A single turn carries every row of the set below to another of its rows. Some are shown first; where does it send the rows asked next?
Q_316: [-1.55  1.17  0.36 -0.04 -0.85  0.96 -0.05  2.21 -1.84  1.16 -0.14  0.05
  0.39 -0.69 -0.51  1.23 -0.45  0.17 -0.14 -1.13 -0.49 -1.40  0.66 -0.27
  0.02 -0.26  0.76 -2.81  1.08  1.07 -1.39 -0.42 -1.26  0.58 -0.28 -1.30
 -0.11  0.20  0.55  0.24  1.20  0.84]
Q_70: [ 0.72  1.42  2.13 -0.21 -0.21  0.81  1.37  0.19 -1.22 -1.22 -0.74  0.99
  0.32 -0.63 -0.44 -0.07 -0.82 -2.34 -0.32  0.59  0.11  0.93 -0.42  1.28
  0.29 -0.67 -0.36 -0.53 -1.11 -1.37  2.37  0.62  1.33  0.49  0.25  0.02
 -1.07 -0.50  0.31 -2.33 -0.56 -0.87]
Q_801: [ 0.17 -0.95  0.49 -0.12  1.00 -0.09  0.01 -0.19  0.89 -1.68  0.28 -0.23
  1.12  1.00  0.32  0.24  1.48 -1.82 -0.71  0.53  1.30 -0.62 -0.29 -1.33
  0.63  0.41  1.38 -1.81 -0.61 -0.74 -1.48 -2.01 -1.42  1.50  0.41 -0.43
 -0.27 -0.16 -0.14 -0.35 -0.47  0.27]
Q_279: [ 1.83 -0.82 -2.40  0.75  0.22 -0.10  0.76 -1.21  2.53 -1.36 -1.38 -0.62
 -0.60  0.52 -0.48 -0.48  0.65 -0.19 -1.00 -0.43 -1.16 -0.16 -0.48 -0.16
 -0.12 -0.94  0.29  0.16 -0.11  0.92 -0.12  0.12 -0.95  1.15  0.25 -1.02
  0.27  0.04  0.51  1.29  1.05  0.28]
Q_266: [-0.67  0.31  0.59 -0.43 -2.22 -0.28  0.17  1.54  0.08  1.60 -0.62 -0.51
  0.31 -0.87 -1.31 -0.16 -0.83  2.80  0.92  0.34 -1.03  0.24  0.91 -0.34
  0.26 -1.56 -2.20  0.79 -0.98 -1.14 -0.06  0.24 -0.45  1.06  1.28  0.01
  0.46  0.72 -0.49  0.89  0.24  0.20]
Q_524: [ 2.55 -0.03  1.91 -0.23 -0.07  0.94  1.77  0.78 -1.49  0.76  0.47 -0.06
  0.12 -0.05 -0.82  1.00 -1.81 -0.33  0.31 -0.36  0.64  0.67 -0.03  0.86
  0.08 -1.40 -0.44 -0.63 -0.65  0.35  0.78 -0.29 -0.38  0.05  1.11 -0.46
 -0.63 -0.92  1.18 -3.35 -0.39  0.65]
Q_359: [-1.38  0.01  2.60 -0.56 -2.03  0.15  0.63 -0.01  1.25  2.02 -0.97  0.50
 -0.42 -1.47 -1.26 -0.01  0.14  1.90  1.77 -0.07 -0.93  0.62  0.28  0.21
 -0.07 -0.10 -0.47  0.16 -1.00 -1.16  0.06  0.32  0.57  1.17 -0.05  0.83
  0.13 -0.28 -1.21  0.54  0.09  0.61]
Q_200: [-0.26 -0.22 -0.43  0.17 -0.28 -0.04 -4.97 -0.48  0.70 -0.14  0.47  0.52
 -1.12  0.13 -1.07 -0.45 -0.71  0.59  0.45 -0.73 -0.30 -0.42 -0.36  0.27
  0.05  0.17  0.90 -0.48 -0.59  0.38  0.67 -0.12  0.34  0.42  0.37  1.20
 -0.12 -0.05 -0.48  0.02  0.09 -0.75]
Q_71: [-0.02 -0.57 -1.39 -1.77 -0.40 -0.15 -0.35 -1.15  0.87  0.77  1.67  0.74
  0.51  0.23 -0.18 -0.85 -0.73 -0.32 -0.57  0.82 -0.33  0.87 -1.10  0.06
  0.29 -0.35  0.73 -0.19  0.46 -1.93 -0.71  1.08 -1.07  0.73  0.94 -0.54
 -0.70 -0.82 -1.31  1.88 -1.45  0.74]
Q_60: [ 1.15  0.14  2.57 -0.17 -0.13  0.20 -0.17  0.88 -1.67  1.15  0.10  1.50
 -2.18  0.22 -1.23  0.90 -1.37  0.75  0.11  0.53 -0.90  1.02  0.05  1.19
  0.35 -0.96 -0.94  0.35 -0.32 -0.43 -1.18 -0.60 -1.27 -0.54 -0.93  0.97
 -0.28  0.18  0.67 -2.04 -0.52  0.26]
Q_571: [-2.47  1.07  0.30  0.83 -0.90 -0.33  0.02  2.71 -2.68 -0.60  0.05 -0.46
  1.29 -0.41 -0.03 -0.63  1.51 -0.54 -2.00 -0.38 -0.47 -0.75  0.31  0.25
  0.32  0.03  0.86 -1.03  0.74 -0.26 -0.26 -0.28 -0.16  0.00  0.23 -0.51
  0.06  0.33  0.77  1.01  0.27 -0.70]
Q_667: [ 0.51  0.34 -1.54 -0.02  0.12  0.66  1.62 -0.51  1.48  0.27 -0.98 -0.73
  1.98 -0.73  0.97  0.19  0.78 -0.61 -1.32 -0.34 -0.36 -0.28 -1.42 -0.86
  0.94  0.27  2.78 -1.66 -0.16  0.08  0.39  0.64  0.97  0.30  1.47 -0.78
 -1.51  0.62  0.05 -0.50  0.77 -0.21]
Q_85: [ 1.31  2.26  1.29 -1.39 -0.03  0.70  0.41  1.57 -1.90  0.01 -0.59 -1.11
 -1.37 -1.40 -1.78  0.52  0.25 -0.45  0.05  0.89 -0.68  2.03  1.52  0.61
  0.30 -2.16 -0.25 -0.61  1.43 -1.32  0.76  1.15  0.57  0.57  0.28  0.56
 -0.52  0.57  0.15  0.01 -0.26 -0.24]
Q_870: [ 0.92 -0.27 -0.83 -1.38 -1.34  0.56 -3.01 -0.32  0.46  1.53  0.70 -0.21
 -0.33  0.49 -0.37 -2.42  1.74 -0.54  0.33 -0.16  0.61  0.75  0.01  0.62
  0.49 -0.86  1.01 -0.65  0.18 -1.09  0.26  0.21 -1.18  0.89  1.26  1.21
 -0.26 -0.58  0.02  0.87  0.35  0.78]
Q_433: [-1.28  0.28  0.45  0.07 -0.95 -0.01 -0.26  1.71  0.07 -0.73  0.16 -0.37
  0.48  0.10 -1.64 -0.43 -0.46  1.68  0.35  0.50 -0.23  0.91  1.98  0.26
  1.01 -1.06 -1.89  1.34 -1.85 -0.58 -0.47  1.01  1.49  0.54  0.81  0.39
  0.29 -0.80 -0.61  1.92 -0.56 -0.08]
Q_35: [ 0.84  2.11  1.21 -0.13  0.01  1.15  1.29  0.22 -0.75  0.16  0.32  1.46
 -0.64 -0.77 -0.16  0.37  0.05  0.61 -0.05 -0.35 -1.29  2.03  0.24  1.45
  0.84 -0.76 -0.14  0.36  0.97 -0.69  1.65  1.93  2.15 -0.59 -0.53  0.79
 -0.69  0.11  0.16 -1.36  0.94 -0.88]
Q_74: [ 0.13 -1.89 -0.80  1.58  0.49 -0.05 -0.97  0.34  0.60 -0.77 -1.48  1.21
  1.14  0.82 -0.36  0.73 -1.69  0.39 -1.35 -0.83 -1.35 -1.27 -0.67 -0.03
  1.01  0.84  1.29 -1.71 -0.53  0.26 -0.82 -0.53 -1.49  0.43  0.44 -1.24
 -0.18  0.22 -0.17 -1.74  0.52  0.17]
Q_844: [ 0.76  0.68  1.58 -0.24  0.22  0.44  1.45  1.00 -2.68 -1.24 -0.94  0.09
 -0.16 -0.98 -1.50 -0.10 -1.78 -0.77 -0.58 -0.27 -0.61  0.70  0.59  0.07
 -0.37 -1.92  0.75 -1.34  0.19 -0.17  1.73  1.33  0.60  1.67  0.01  0.56
 -0.17 -0.84 -0.40 -1.98 -1.02  0.23]
Q_114: [ 0.54  0.03  2.26  0.50  0.22 -0.19  1.12  1.19 -1.23 -0.21  3.05  0.13
 -1.63  0.15 -1.22  0.08 -0.29  0.04 -0.94  1.22 -0.13  2.17 -0.04  0.15
  0.25 -1.18 -0.73  0.88  0.11 -0.04 -1.01 -0.19  0.69  0.83 -0.28 -1.39
 -0.15 -0.21 -0.28 -1.01  0.03 -0.35]
Q_991: [-1.63  0.25  0.56  0.01 -0.50  1.75  0.89  2.06 -0.87  1.54 -0.86  1.27
  1.18 -0.61  0.42  1.93 -0.44 -0.72  0.41  0.03  0.41 -0.60  0.02  1.24
 -0.33  1.13  2.28 -1.49  0.46 -0.37 -0.81 -0.63  0.78 -1.07  0.05  0.01
 -0.95 -0.53  0.82  0.24  0.39  0.15]
Q_720: [-1.04 -0.41  2.25 -0.52 -0.24  0.65  0.35  0.48  1.66  0.71  0.62 -0.02
 -0.14 -0.61 -0.94 -0.10  1.05  1.70  1.49 -0.72  0.20  1.43  1.71  0.72
  1.03  0.14 -1.02  0.88 -1.82  0.29 -0.11  0.56  1.69 -0.04  0.26  0.76
  0.17 -1.21 -0.18  1.22 -0.09  0.67]
Q_535: [ 0.95 -0.27  2.24 -0.11  1.02 -0.05  1.35  0.94 -1.99 -0.55  1.29 -0.17
 -0.42 -0.85 -0.42 -0.89 -0.15 -1.03 -1.24 -0.64  0.00  0.92 -0.01  0.10
  0.24 -1.35 -1.32  0.07 -0.96  0.91  1.70 -0.43 -0.37  1.40  0.20 -0.68
 -0.11  0.14  1.77 -2.43 -0.53  0.11]
Q_127: [ 0.20 -0.12 -1.84 -0.97  1.09 -0.26 -1.77 -0.81  1.20  0.43  1.82  0.03
  0.57 -1.15 -0.16  0.79 -1.92  1.76 -0.07 -0.71 -1.08  0.06 -0.85 -0.08
 -0.08  0.30  0.72  0.01  0.38  0.29  1.12  0.99  0.29 -0.60  1.10 -0.28
 -0.54  0.33 -0.09  1.36 -1.00 -0.74]
Q_508: [ 1.69  0.78 -1.32  0.20  1.13 -0.02 -1.53  1.00 -0.59 -0.82 -2.76 -0.47
  1.89 -0.40  0.14 -0.27  1.52 -0.64 -0.50 -0.68 -0.23 -1.02  1.27  0.36
  1.18 -0.14  2.02 -1.40 -0.44  0.28  0.90 -0.03 -1.30  1.02  0.25  0.46
 -0.07  0.36  0.78  0.48 -0.05 -0.28]
Q_788: [ 1.12 -1.17 -1.12  1.08 -0.59 -0.18  0.44 -1.11  2.33 -1.89 -2.20 -1.27
 -0.86  0.70 -1.09  0.01  0.40 -0.06 -0.47 -0.17 -0.15  0.10 -0.83 -0.68
 -1.13 -1.10  2.20 -0.18  0.39 -0.85 -0.56 -0.48 -0.99  0.67  0.52  0.60
  0.56  0.17  0.00  0.60  0.05  0.07]
Q_259: [ 2.68  0.30 -0.87  0.49  0.26 -0.28  0.07 -1.86  2.81 -1.16 -1.75 -0.84
 -0.77  0.28 -0.51  0.70  0.97  0.08  0.67 -1.44  0.25 -0.94 -0.58 -0.10
  0.03 -0.63  1.04 -0.27 -0.40 -0.03 -0.76 -0.15 -1.42  0.06  0.17  0.14
  0.30 -0.08  0.66  0.57  0.25 -0.63]
Q_755: [-1.97  0.71  0.44  0.04 -0.16  0.50  0.45  1.60 -0.56  0.62  0.65  1.14
  0.90  0.60  1.27  1.51  1.53 -1.80 -1.28 -1.06  0.98 -0.65  0.50  0.79
  1.43  1.00 -0.91 -0.56  0.23  0.19 -0.69 -0.56  0.32 -0.62  0.05 -1.13
 -0.88 -0.79  1.05  0.39  0.32 -0.59]
Q_447: [ 1.74 -0.89 -1.19  1.20  0.88 -0.01  0.38 -1.24  2.47 -2.71 -1.54  0.29
  0.02  0.44 -0.68 -0.58  0.42 -0.15  0.19 -0.22 -1.35 -0.51 -0.77  1.20
 -0.54  0.19  1.11  0.02 -0.76 -0.92 -0.40 -0.45 -0.69 -0.02  0.03 -0.03
  0.57 -0.24  0.54  1.14  0.14 -0.75]

Q_535 moves to Q_844
Q_114 moves to Q_85
Q_788 moves to Q_259
Now find these:
Q_71 moves to Q_870
Q_316 moves to Q_991
Q_74 moves to Q_667
Q_720 moves to Q_433

